Each row of X is roughly a mix of the hidden directions of one of 3 groups; some rows fit no group.
X (97 x 10):
[[-30  -4   7  -4 -16  -6  17 -38 -41   9]
 [ 27   6 -20   6  -2  -3  12  25  47 -23]
 [-18 -37 -10   0  21  16  14   6 -44   2]
 [-15  -7  24   4 -20  -4  25   8  48 -21]
 [ 21  -6 -26 -24 -26   9  -4  23  -7 -40]
 [ -5  12 -29  21   0  34  13  44   8   1]
 [  7  -6  -6  30 -34 -43  19 -18  -3   5]
 [ 32 -12  10 -19 -24  13  -6  45  -6 -14]
 [ -4  31 -15   7  13  35  18  20 -35  -3]
 [ -8  -1  -3 -23  -7  31 -24  36 -34   5]
 [ -7 -35 -22   7  23   9   0  42  -7 -21]
 [ 29 -23  13 -12  27   0  35 -16 -14  25]
 [-31  -1 -11 -28  37  20 -24  -7   6 -21]
 [-28  33  -8  21 -35 -20   1   2 -24  -8]
 [ -1  17  21 -13 -26  50  10   9  17  15]
 [ 17  35  -3  32  13  29   5  11 -24 -22]
 [ -3 -17  -2   3  24  26 -11   9  26  48]
 [-33  28 -18   9   6 -23  10  16 -24 -32]
 [ 16  -4   3   2 -17 -26   1 -57  10 -13]
 [  4  32   9   8  18 -33  23  14  18 -33]
 [-41  -7  11  -1 -25 -23  10 -29 -28  -2]
 [-22  18  12 -11  -2  22 -29  45  -8  14]
 [ 12 -34  11   2 -22  43 -14   7  16  21]
 [-25  -3  18  23  -9   9  10 -20  37 -35]
 [ 11   9 -28  -3 -21 -12  12  -6 -37  40]
 [ 10 -33  30 -19   8   5  30 -24   6 -26]
 [-23  -1  17  23 -37  20 -25   5  12 -27]
 [-26  21   3  23   5   9  14   5 -43 -29]
 [-11   7 -25   3 -12 -27  -3   2  24 -49]
 [-41   2  15 -30  -9  16  27   4   7  28]
 [ 11  16   7  36  18 -48   2 -12 -14  -6]
 [-20  19 -15  -6  -2 -26  42   7  26  22]
 [ -7  -4   8 -19 -41  20  28   9  -6  34]
 [ -2  26 -51 -16   6   3 -14  -1 -24  19]
 [-20 -30  -3 -25  -8  44  20  17   1   4]
 [ 24 -13 -15  10 -43 -18 -10 -32  18   9]
 [-12  30 -23   1 -21  27  -3 -22  32 -21]
 [ 33  11  20   9   4  -7  -8 -30  36 -27]
 [-19 -18  32  29 -19 -16 -13 -30   8 -20]
 [-14  -7 -25  -8  13 -14  -5  51 -17 -23]
 [  9  -1 -11  -3 -21  -3 -12 -19 -58  11]
 [-42  -3  10  -3   3  11   6  30 -38  19]
 [ 21  19 -19  27  11 -27  -4 -29 -34  -2]
 [ 17 -46   1  -6   4 -15 -13  -2  41 -13]
 [-10   5 -28  -1 -19  22  17   2 -43  28]
 [ 25 -58   9   6   8   8 -12  -9  17  -2]
 [  3 -21  10  11 -53  -6  12  -8  15 -28]
 [ 24  39  18  -9  18 -13  -8  -9  38  -8]
 [-14 -13  47  -5  -4   1  -5  34  18 -24]
 [-24  -8  -6 -32   5 -40  12 -33   7 -10]
 [ -4   2 -21 -15  -5   4  18   4  27 -54]
 [ 13 -14  19 -12  21 -13  37 -35  23 -10]
 [ 20   8   6 -17  -8  49   6 -21  -7  31]
 [ 11  -9  35  11   8  12  11 -31  -4  42]
 [ 34   3 -26 -25   2  -3  31   9  22 -26]
 [ -3 -28   6  13  26 -48 -16 -15 -14  -8]
 [-34 -19   6  43   2  -7  11  -5  14 -30]
 [-35  26  31  -3  26 -25  24   1   3  -5]
 [ 23  15   8  33 -15 -43  26   2  -4   8]
 [  0  45   8   1  11   9  -9  34  -9  32]
 [ -4   9  52   6  -9 -16 -19 -19  23  16]
 [ 20 -28   8 -15 -25  26  37   0 -23   5]
 [  2  -9  10  38 -12  33  -7  33  -3 -26]
 [ 21 -39 -16 -13   2  -5  19 -15 -34 -22]
 [  1 -12  27   6 -20  20   4   1 -22  50]
 [-17 -13  28   9 -35  -5  32   2  32  11]
 [-17  32   3  15  -2  24  14   4 -48   6]
 [ -5 -11  18  11   8   8  12  18  59   4]
 [-25 -18  -5   6  -4 -14 -20  41 -23 -29]
 [ 23  19  -6  29 -12 -46  22  -2 -14   7]
 [-28  31  16 -14 -14  32 -31   9  12   5]
 [-32   1   3 -20  28   7  -9  -1  27 -40]
 [ -2  23 -25 -14 -27  31  31 -22 -12  -2]
 [ 16  -1   5   0  26  26  -5  29  47  -4]
 [ 13  -8  18  10 -48 -11 -29  -3   5 -27]
 [  3  -1  -2 -33  13  47 -25   9 -23   0]
 [ 38  22 -41 -13  -1  -6  21  -3  21   2]
 [-10  -3 -27  -2  -4 -13  -7  46  -4 -38]
 [ 24  28 -23  45  17  -6 -11   9   2  17]
 [ 46  15  -5  11  15   7   3  35  26  -8]
 [ 12 -37  25 -20   5 -18  -6  22 -35  -5]
 [ 13  40 -28   1 -17  15 -13 -23  13  27]
 [-36  -4 -12 -10   9   6 -22  37 -31 -12]
 [  4   2  -7 -31  -1 -18  -4 -14   1  56]
 [ 40 -11  -8 -21  -1   7  -6 -17  30  35]
 [-47  -7  21   6 -12  18 -29 -15 -12 -17]
 [ 39  -1 -14  13 -17  -1   3 -49   5  -6]
 [ 12  -7  20   8  43 -24 -21  16  22 -21]
 [ -9  36  17 -22   0   8 -32  -2   3  38]
 [ 19  -5  22  16 -15 -25 -22 -16  40 -19]
 [ 17   1  17  10  31  22  -2  29  34  24]
 [  2  43 -14  11   6  27   6  36 -19   4]
 [-20  24 -10  11  12 -35   6 -17 -42  -7]
 [ -9   4 -41  -6 -10 -21  10 -18 -24  36]
 [ 49  12 -10   1 -19  12  -1  19 -32  11]
 [ 16   2   4   7  46  18 -20  22  33  -3]
 [  2  12  18  23  40 -23 -10   2  16 -35]]

Here is one row of each group, with its name. Which group are the others in?
[  7  16  24  36  -4  30 -11  33   1 -19]	M
[  8  27  -4 -26 -27   4  37  21 -19  17]	P
[-43  -6 -14  30 -15  15 -17 -13 -10 -26]	H

[-28  20  16  36  10  -7   4 -16  38  13]	H
[ -7 -14  15  16 -13 -31 -25  43 -10 -15]	H
[ 19   4   1  24 -33  26  -5  -8 -23  37]	M
[  1   4   5   7 -16  15 -32  40 -28  28]	H
[-32  -1  32  17 -15 -35  24 -18   3   0]	P
[  8 -17 -34  11  -5  30  22 -15 -37 -10]	M
[38  7  7  5 -6  7 34  7 43 -2]	H
[-38 -15  -5 -12  27  16  -9  -9  18  37]	P
[  3  22   1 -36 -13  26  17  19 -32  19]	P
